Each path is a new rotation, seen through one point. The rows after it are directions, each followed by how far the rotation turns it, in degrees per step (0 if it stays put).
Each turn is a multiple of 5 degrees from 10 to 175, or 0.
Each row of a path follows its step; steps can be skipped.
path 1
step 0: [  6  -3   0  13   5 -13   3  -2  -2  -4  -7   8   9   0  -1  -8   4   2
 -13  -3  -2   8  -5  -8 -20  -1  -2  -4 -15 -13  -3  -5   1  -6   8   8]
step 1: [ 14   1   7 -10  -1  -2 -12   4 -13   3  -7  -8 -10  10  11 -11   5   6
  -4   0 -10   9  -4  -4   8  -2 -12  -3  -6   1   2  -1  -1 -12   5   6]
step 2: [  4   7  -9  -3   8 -22  11   7   5   2  -4   4  -7   3   6   7  -7  10
 -13  13   4   3  -6  -1  -2   2  -7   1  -9   2  -9  -2  11   0   9   7]
step 3: [  2   1  -5  11  -1  -1  -8  13  -7  -1  -2  -2   1  -2  15  -1   0  26
 -10  -2  -2   7   5  -9   4 -15  -2   2   3  -1   7   0   6  -7  -8  -3]
step 4: [  1   5 -10  -8   7  -5   5  11   0   4   3  -2   5  12   0   2 -20   0
  -8  -6   5  17 -12  -4  -6  -3 -10   4  -8  -2   7   9  -8  -1  -1  -3]
step 5: [ -1  -5  -4   3   4  -6  -7   3 -12  -2  -3   5  -3  12 -10   1  -8  14
   1   4   0   6   3  -7   1 -18  -1 -12  -8   5  -2 -20  -3   0   0 -10]
step 6: [ -6   0 -13   1  -6  -7   5   0  -5  -5   7  -4   0   8  -2  -8   2   7
  -9  -7  -7  13 -12   5 -14  -5  -4 -10   5  -2  10   4   6  -3  21   1]
step 7: [  9 -13   8   9   0 -10  -7   8  -7  -5  -3  -4   6   9  -7 -13 -11   9
   3  12   4   9  -4   3   4   1   2   6  -9   9  -4   3   3 -13  12  -4]
step 8: [ -5 -10  -5  -5   1  -6   2  12  -7  -1 -14  -1   3   3   8   5  -1   1
 -11   2   1   2  -7  -3  -2   1 -19   0  16  14   6  -9   6   3  14   1]
step 9: [ 10  -8   2  10  17 -10   5   6  -6  -5   6  -3   6   1   7  -7  -8   8
 -14   2   6   8  19  -6  -6  -2   6   0   7  -4  -3   3  -7   0  11  -6]
step 10: [ -6  -5   4  -9   3  -1  -5   8 -11   3 -11   3   1 -10   6  -2  -6   2
  -6 -15  -1  15   1 -10 -13   5  -8   1 -12   6   8  -8  -2 -13   5  -1]
step 11: [ 19  -2  -9   2  11 -10   3   6   1   2   1  -8 -12   1  -3  -4   5   1
   1   2   5  11   5   0  -1  -7 -18 -10  -9  -2  -6  -6 -10   0  13   0]
Speeds:
[ 0 -2 -2 -5 -4  5 -1 -2  0 -1  1 -1 -4 -1  2 -1  2  0 -3 -3  1  0 -1 -3
  2 -3 -1  2  2  3  5 -2  1  1  1  3]
155
[-6  2 -2 -1 -2 -3  0 -1  0  1 -1  2  1  0  5  1 -4 -4  1 -3  3 -2 -3  1
 -5  3 -1 -2  0 -1  2 -1  2 -1  1  4]
175
[ 0  1  3 -2  4  1  0 -3 -3  0  0  3  4  1 -1  2 -2 -2 -2 -2  1  1  2 -4
 -3 -2  0 -2  0 -2  4  0 -5  4 -3 -2]
70
[ 4  4 -5  0 -2  1  2  1 -2  3  0  3  2  0  2  2  0  1  2  2  0  3 -4  2
  2 -4  4 -3 -1  2  1  1  0  0 -4  0]
35
